In the data rows, the value 128 means zero.
Each row of this table is followed by its label. One hidden rule gives the labels. It looks at one to three of the table's principal directions, none of them among the few with the most spread.
[151 105 122 151 179 113 109 134  69 129 130  78 145 147 131  98  93  99
 113 160 106 135 115 102 136 185 112 128 147 116 133 105] MA
[144  95  97 131 184 117  88 158  67 159 157 118 146 121 127 101  89  95
 138 167  68 141 115 128 150 154 111 135 175 148 131  75] Hf
[145 155 150 154 119 133 132 105 139  87 105  86 144 138 132  95 125 150
 113 129 175 133 133  97  94 148 130 112 125 108 147 152] MA
[132 110 107 147 154 102 110 111  94 147 156 151  93 160 115 135 109  79
 133 178 105 119 111 111 142 116 107 147 138 146  90 116] Or
[113 110 129 120 119 161 127 143 110 132 122 116 149 119 165 116 145 159
 110 100  97 144 134 151 147 149 168 136 114 107 135 116] As
[122 107 105  96 160 163 134 168 102 145 129  96 150  95 147  89 119 163
 125 103 108 169 152 162 106 160 167 148 145 137 144 109] Hf
[129 149 139 135  89 146 109 114 138  91 137 143 115 117 153  98 142 134
 123 113 123 151 119 130 106 112 166 117 117 148 134 145] Or
[148 181 141 146 134 122 146  92 119  82  93  84 126 134 103  93 118 141
 102 113 207 155 147 113  53 127 105 130 148 128 145 152] As
[124 188 150 128  90 136 145 101 180  70  94  98 131 106 110 113 133 173
 116  83 206 138 149 131  61 126 129 101 117 123 183 160] MA
[124 200 136 105  94 113 137 111 184  85 117 160  99  78  79 134 127 136
 135  87 197 148 154 153  43  63 110 115 137 185 173 165] MA
[123 127 110 119 124 123 120 138 127 111 127 143 100 103 122 100 137 112
  97 130 128 150 121 125  95 124 146 122 131 150 136 123] MA
[123 183 158 128  91 104 149 106 207  88 103 134 132  98  80 146 130 163
 128  92 194 119 153 142  60  96 113 101 114 136 180 174] MA
[142 161 139 127 123 117 138 116 158 120 125 150 115 119 105 144 128 110
 155 134 173 119 134 111 109  92  90 116 147 147 129 141] As
[148 106 106 144 154 136 100 126  69 126 148  99 117 167 156  83 108  95
 126 173 102 140  96  92 151 162 139 138 142 134  90 108] Or
[132 118 128 132 135 131 127 126 105 141 139 148 120 135 138 128 134 113
 129 134 106 138 126 133 135 114 133 144 135 136 101 125] As
[113 163 166 103  51 149 147 132 236 106 117 150 154  98 133 162 158 191
 164  74 157 102 139 152 129  95 155  91  89 122 161 171] MA
[135 144 133 136 130 116 133 109 118 119 126 135 113 135 115 129 126 112
 123 127 141 136 128 129 107 112 115 134 135 139 118 137] MA
[126 138 150 128  94 145 128 134 174 107 120 112 164 114 142 115 136 181
 133 103 133 124 135 136 118 137 162 107 107 113 157 151] MA
[121 119 126 134 141 122 139 115 113 148 134 146 112 145 123 150 130 118
 128 137 125 125 140 134 132 110 121 155 123 128 102 135] MA
[106 128 140 139 125 110 145 118 135 129  90  91 163 141 104 167 127 170
  91 105 149  98 150 142 143 150 105 131  98  72 166 132] MA
[111  95 148 146 106 107 122 122 135 158 145 185 126 151 138 192 148 110
 128 141  70  87 117 136 196 102 129 137  85 107 102 138] Or
[125 156 164 129  78 123 135 128 213 100 110 131 159 104 117 150 142 167
 142 105 160  96 134 122 125 119 126  82 102 108 176 157] MA
[124  98 103 119 132 163 106 147  78 134 144 123 117 131 177  90 139 115
 115 132  80 156 105 128 158 155 170 137 132 132 104  95] As
[122 147 120 130 119 130 119 123 138 106 127 147 104  99 121 111 135 120
 113 128 150 145 138 121  91 111 129 120 137 146 154 126] As
[109  95 118 122 161 137 157 130  74 158 100  79 142 162 138 153 131 141
  95 110 122 121 138 143 168 178 120 159 111  73 114 105] As
[121 136 132 114 120 121 126 138 156 127 128 138 130 103 115 149 126 124
 143 114 129 116 128 138 132 128 115 105 127 133 159 120] MA
[139 149 139 136 138 108 145 112 149 134 119 138 122 134  99 161 124 107
 152 141 169 104 134 109 126 111  73 117 145 124 127 130] As
[109  74 127 113 136 157 123 157  91 164 143 122 152 134 177 140 136 145
 127 107  46 132 126 165 189 165 178 149  98 105 114 111] Or
[138 151 146 113  99 131 130 139 178 119 127 143 146 108 124 137 135 142
 159 114 144 117 127 129 128 102 125 104 130 142 140 146] As
[ 97  90 132 129  92 160 126 126 112 149 134 152 121 155 184 160 172 131
 115 111  70 110 106 141 212 140 166 133  83  85  95 107] MA
[107 157 162 122  79 156 167 106 157  98  83 113 139 122 145 143 174 178
  97  54 167 134 145 155 113 133 150 116  92  84 148 149] As
[116 115 136 139 115 132 131 123 138 142 127 141 138 140 137 150 146 142
 126 129 114 108 128 130 159 125 131 128 114 100 120 124] Hf
[124 157 139 129  73 138 110 128 190  81 125 149 119  91 136 106 148 141
 124 120 152 129 121 108 102 112 152  85 114 140 170 145] MA
[115 158 137 140 102 116 145  88 148 120 117 159  99 146 106 164 146 129
 120 122 170 114 140 129 116  79 104 141 114 125 114 152] MA
[ 90 132 150 139  80 161 145 101 132 133 109 161 128 139 163 173 182 166
 102  87 129 119 153 152 165  97 147 149  87  81 123 135] Hf
[140 122  95 116 154 155  97 143  65 120 153 121 105 110 157  61 113  99
 126 136  97 186 115 131 104 142 157 141 166 174 118  96] MA
[129 134 116 111 117 121 122 134 135 150 148 201  87 116 122 165 146  70
 160 146 122 116 111 120 160  70  94 124 149 164  97 109] Hf
[123 104 137 130 144 142 158 125 101 142 103  65 159 169 146 135 129 163
 110 107 126 119 131 137 156 184 141 146 102  72 110 130] MA
[124 105  98 155 179 123 118 116  54 142 117  78 134 163 126 111 105 124
  86 160 127 131 135 109 142 171 104 157 144  92 128  90] Hf
[ 93  64 124 112 124 170 128 160  95 182 142 148 155 130 188 155 159 161
 121 101  35 128 136 178 208 143 185 162  95  92 104 102] Hf
[122 138 130 136 118 111 130 114 154 125 126 145 114 128 107 151 131 118
 131 136 145 108 126 119 126 116 106 114 124 125 138 129] MA
[122 109 127 122 119 129 111 152 138 137 143 157 131 106 142 134 135 119
 132 135  91 123 123 130 152 121 144 120 119 137 137 123] MA
[121 134 120 134 126 156 137 107  96 119 116 109 115 146 151 108 144 139
 108 114 143 149 130 130 122 139 142 144 131 111 111 116] As
[136 141  94 133 166 105 127 110  95 117 125 101  91 143  91 101  98  98
 109 158 170 143 126 106  82 137  96 142 156 150 122 118] Or
[114 200 159 109 101 111 171  95 181  86  83 110 119 105  75 172 126 155
 123  58 225 124 167 157  63 104  89 115 108 130 186 173] Or
[115 138 107  82 114 151 130 154 138 126 129 130 121  95 131 118 133 141
 138  90 128 151 127 161 118 122 148 123 137 156 141 113] As
[125 168 152 121  59 149 106 129 182  89 137 194 118  72 148 115 165 136
 136  93 124 150 127 144 101  68 162  96 125 166 158 146] As
[147 102 112 133 173 144 125 137  73 130 127  52 146 162 152  81  98 131
 124 149 121 142 117 106 137 197 142 141 139 111 110 113] MA
[130 109 110 134 169 116 126 129  88 141 130 103 125 140 117 115 105 117
 112 146 119 137 132 127 118 153 121 148 139 127 123 115] Or
[143 129 150 147 131 130 124 127 132 117 125 115 149 129 141 119 124 135
 131 138 133 125 137 107 127 138 131 122 123 116 140 145] As
[113 135 139 121 119 100 139 117 144 146 133 175 113 122  97 186 132 112
 138 110 117 112 136 163 132  86 103 135 117 141 126 138] Or
[133 131 157  96  92 166 135 163 181 124 128 111 179 107 164 130 137 179
 175  86 117 120 128 146 157 143 168 102 107 122 146 149] As
[130 116 146 136 106 166 124 135 135 115 126 111 156 128 178  99 148 164
 125 115 109 138 127 123 142 153 179 120 108 103 130 138] MA
[134  84 120 149 180 125 132 130  48 156 122  93 143 165 144 117 118 118
  93 148  92 138 131 124 152 169 130 167 130  96  96 112] MA
[115  88 124 140 159 148 140 134  67 145 102  62 168 154 156 112 131 164
  79 109  98 138 136 144 155 201 150 150 117  62 130  98] As
[153 136 134 124 154 102 143 127 138 147 135 123 135 147  96 148  99 113
 170 150 148 109 129 119 124 111  89 137 146 147 102 149] As
[117  99 110 126 148 140 132 139  95 143 124 105 138 136 141 109 129 148
 100 126 105 142 133 142 131 155 153 151 125 109 118 114] MA
[136 151 148 102 113 142 144 135 163 112 130 121 133 107 130 126 123 145
 163  91 144 141 136 150  99 124 147 118 121 154 139 160] Or
[134 159 141 164 134  93 132  91 134  85  93  81 130 141  89 120 111 131
  86 134 189 118 134  98  83 156  90 107 124  99 172 139] MA
[136  65  97 150 182 125 111 144  48 162 135 102 124 168 155 109 121  81
  99 188  80 120  99  85 190 187 120 143 140  94  89  76] As
[116 125 129 138 124  91 121 131 169 129 125 140 132 113  91 158 120 122
 124 142 130  93 126 120 131 133 100  98 119 116 169 121] MA
[114  50  87 135 202 113 136 142  27 188 121  71 140 190 130 139 106 114
  81 161  73 115 117 131 192 202 116 177 124  72  84  77] MA
[127  95 114 140 136 135  94 142  91 152 158 166 125 128 157 118 133 104
 126 159  64 136 117 125 165 114 145 144 138 139 106 104] Hf
[139 105  83 130 189  97 102 141  78 156 159 137 105 127  97 105  86  80
 129 182 100 144 122 123 110 125 102 152 174 171 112  96] MA
[127 144 171 128  95 145 149 124 170 107 103  99 167 126 144 143 142 174
 136  85 148 113 139 136 134 149 143 105  95  92 157 157] MA
[133 164 145 162 122 124 135  91 137  89  98  96 135 133 113 107 129 152
  97 124 188 134 148 107  79 136 112 118 131 102 161 142] Hf
[136 177 142 140 103 117 141  98 163  98 112 158 105 114 101 125 146 126
 121 123 190 136 141 115  72  77 105 118 142 145 134 153] Hf
[156 159 124 153 164  84 115 122 136 101 119 119 122  99  73  98  93  99
 116 170 183 135 144  85  55 120  74 110 171 156 174 134] Hf
[118 105  97 123 138 144 114 135  89 127 139 119 108 127 147  85 131 124
 100 130  95 160 113 138 117 153 167 139 133 136 116 102] MA
[142 109 127 120 160 142 138 149 125 128 125  62 159 131 139  92 100 158
 139 129 130 137 134 123 112 189 154 128 127 118 137 136] Or
[118 112 146 128  99 145 130 131 145 146 137 153 142 141 158 159 151 144
 145 119  96 107 124 138 180 114 149 131 100 109 107 137] As
[117 125 131 114 129 133 146 125 118 129 125 133 108 120 131 136 139 120
 119  96 117 146 130 157 112 136 144 134 117 132 124 128] Or
[104 104 129 123 111 126 132 128 128 148 135 156 117 139 137 166 147 123
 121 116  89 111 119 151 168 123 142 135  96 114 111 124] Or
Here are more rows. What is the label of each one?
[153 167 146 155 139  67 131 103 160 104 114 134 118 126  62 146 105  90
 129 160 188 102 129  89  85 105  55 101 147 140 153 150] ~ MA
[117 157 133 128  99 138 131 107 137 108 116 148 105 120 130 139 151 123
 119 107 156 133 131 129 121 103 119 120 125 128 137 126] ~ Hf
[169 138  87 120 213 116 134 135  80 134 128  50 133 144  87  63  62 117
 147 170 179 158 134 103  64 163  89 149 201 161 113 112] ~ As
[133 123 139 121 125 141 133 138 141 139 136 123 154 126 139 124 126 154
 153 115 110 130 131 147 131 130 148 129 129 128 122 136] ~ As
[130 132 120 148 104 130  90 118 112 110 146 169 102 124 147 102 144  98
 109 151 104 142 106 110 133  99 141 122 136 149 118 116] ~ MA
[115 186 148 126  93 106 161  95 191  88  85 113 127 115  75 150 136 168
 106  82 212 116 150 143  66 109 101 106 114 114 175 160] ~ MA
[146 174 112 149 153  69 123  94 128 100 121 142  79 121  53 120  99  72
 111 167 197 134 131  94  51  91  56 122 169 171 144 134] ~ MA
[120 149 147 122 107 125 133 124 144 128 117 156 133 111 120 170 143 126
 135 102 139 116 141 143 143  96 102 121 124 125 148 130] ~ Hf
[104 146 152 112  82 126 160 118 202 126 112 147 131 120 111 181 154 163
 144  86 154  96 137 154 131 108 127 107  93 108 142 153] ~ Or
[140 185 138 127 110 112 125 117 169  88 112 138 122  89  91 118 124 126
 129 117 190 137 140 118  68  93  95  99 152 156 175 142] ~ Hf
[123 110 135 101 111 153 127 152 130 144 143 140 138 125 163 145 139 132
 156 105  86 126 117 150 175 130 158 129 109 133 111 129] ~ MA
[ 93 114 146 154  67 148 107 105 133 147 145 211 122 144 172 182 184 135
 120 121  70 102 123 145 208  73 148 138  91  97 105 119] ~ Hf
[140 169 146 154 117  92 128 105 170  97 105 120 143 123  81 133 117 139
 117 139 187 107 139 103  88 109  83 104 137 120 168 150] ~ As
[111 122 136 129 110 151 135 111  97 133 124 137 117 148 160 148 155 126
 115  98 105 133 123 149 163 129 142 142 108 105 106 117] ~ MA
[154 142 142 142 119 146 118 127 138 100 127 101 150 128 150  78 126 144
 137 137 141 142 119 101 108 144 147 109 141 128 132 140] ~ As
[121 182 125  93  94 140 139 135 171  93 113 173  98  52 106 105 156 134
 117  76 174 175 147 159  42  72 137 109 154 181 166 136] ~ Hf
[172 154 100 139 180  84 105 129 106 104 138 126  96 105  75  66  83  63
 124 188 170 160 120  81  44 114  81 119 197 195 136 122] ~ As
[115  55 111 138 159 156 120 146  43 166 136  99 147 162 185 106 139 134
  89 131  38 145 112 146 187 192 180 162 113  83  89  88] ~ MA
[108 130 113 137 117 128 131 101  95 120 115 136  91 148 130 132 151 111
  82 121 134 136 118 130 130 125 126 141 119 112 111 111] ~ MA
[129 120 129 148 124 125 116 116 136 126 140 120 134 153 133 125 118 139
 135 155 123 111 123 110 142 133 135 131 115 119 120 140] ~ Or
[142 138 119 126 153 100 117 138 146 130 140 127 134 108  88 121  91 120
 149 154 143 124 138 120  95 118 100 121 154 160 153 133] ~ As
[167 113 111 149 209  66 121 141 104 142 126  85 136 141  71 120  67  71
 134 204 152 103 120  69 116 169  50 116 172 132 139 110] ~ As
[129 173 159 123  94  94 145 124 218  94 100 131 141  94  77 160 128 145
 135 107 192  95 139 120  91 111  93  79 113 125 190 163] ~ MA
[145 158 155 142 125  86 136 115 172 119 116 148 131 118  84 166 121 101
 147 140 167  95 129 105 118 103  67  96 139 130 151 143] ~ Hf
[116 119 137 158 138 127 134 103  94 141 116 124 140 154 133 147 136 144
  98 128 123 123 150 135 142 126 119 158 117  90 123 127] ~ Hf
[126 180 143 127  79 110 103 134 213  96 137 211 122  44  92 128 143 134
 139 119 152 135 149 136  66  42 118  89 149 182 194 148] ~ Hf
[106 144 147 149  73 138 122  93 152 107 129 172 101 135 148 151 167 126
 117 113 125 118 120 128 143 100 141 115  97 113 127 136] ~ MA
[143 114 115 121 141  98 124 148 147 135 140 143 114 123 104 122 116  94
 137 166 124 116 107 103 122 124 117 114 137 153 114 132] ~ Or
[145 152 138 133 133 108 105 144 157 108 129 129 155  82 101 112 104 131
 138 135 141 131 142 120  91 119 107  99 154 152 188 131] ~ Hf
[154 103 117 135 165 134 105 149  88 139 147  99 146 139 148  91 100 109
 146 163  96 137 112 104 148 163 131 129 154 136 115 107] ~ As
[124 115 151 102 111 156 142 162 165 143 126 112 185 109 153 138 134 188
 157  87 102 121 141 163 152 143 166 121 107 111 143 143] ~ As
[122 100 167 123  89 167 124 157 163 128 135 123 181 115 189 127 151 181
 144  93  70 122 127 149 170 156 202 111  80 100 140 152] ~ Or
[131 105 120 139 149 118 109 133 105 156 154 147 133 138 129 133 112 115
 140 158  87 123 128 131 149 117 125 148 137 139 110 120] ~ MA
[133 165 118 116 131  93 132 114 142 134 131 182  81 113  76 173 126  64
 153 139 167 114 122 122 119  70  51 116 164 168 126 112] ~ Hf
[133 116 146 140 144 114 129 139 125 121 111  94 159 121 124 128 117 134
 109 125 122 120 133 120 129 171 123 112 117 100 163 129] ~ MA
[105 161 146 124  82 130 164  90 161 109  96 129 112 151 116 170 158 155
 112  84 180 109 135 143 125 106 120 128  92  99 122 155] ~ Or
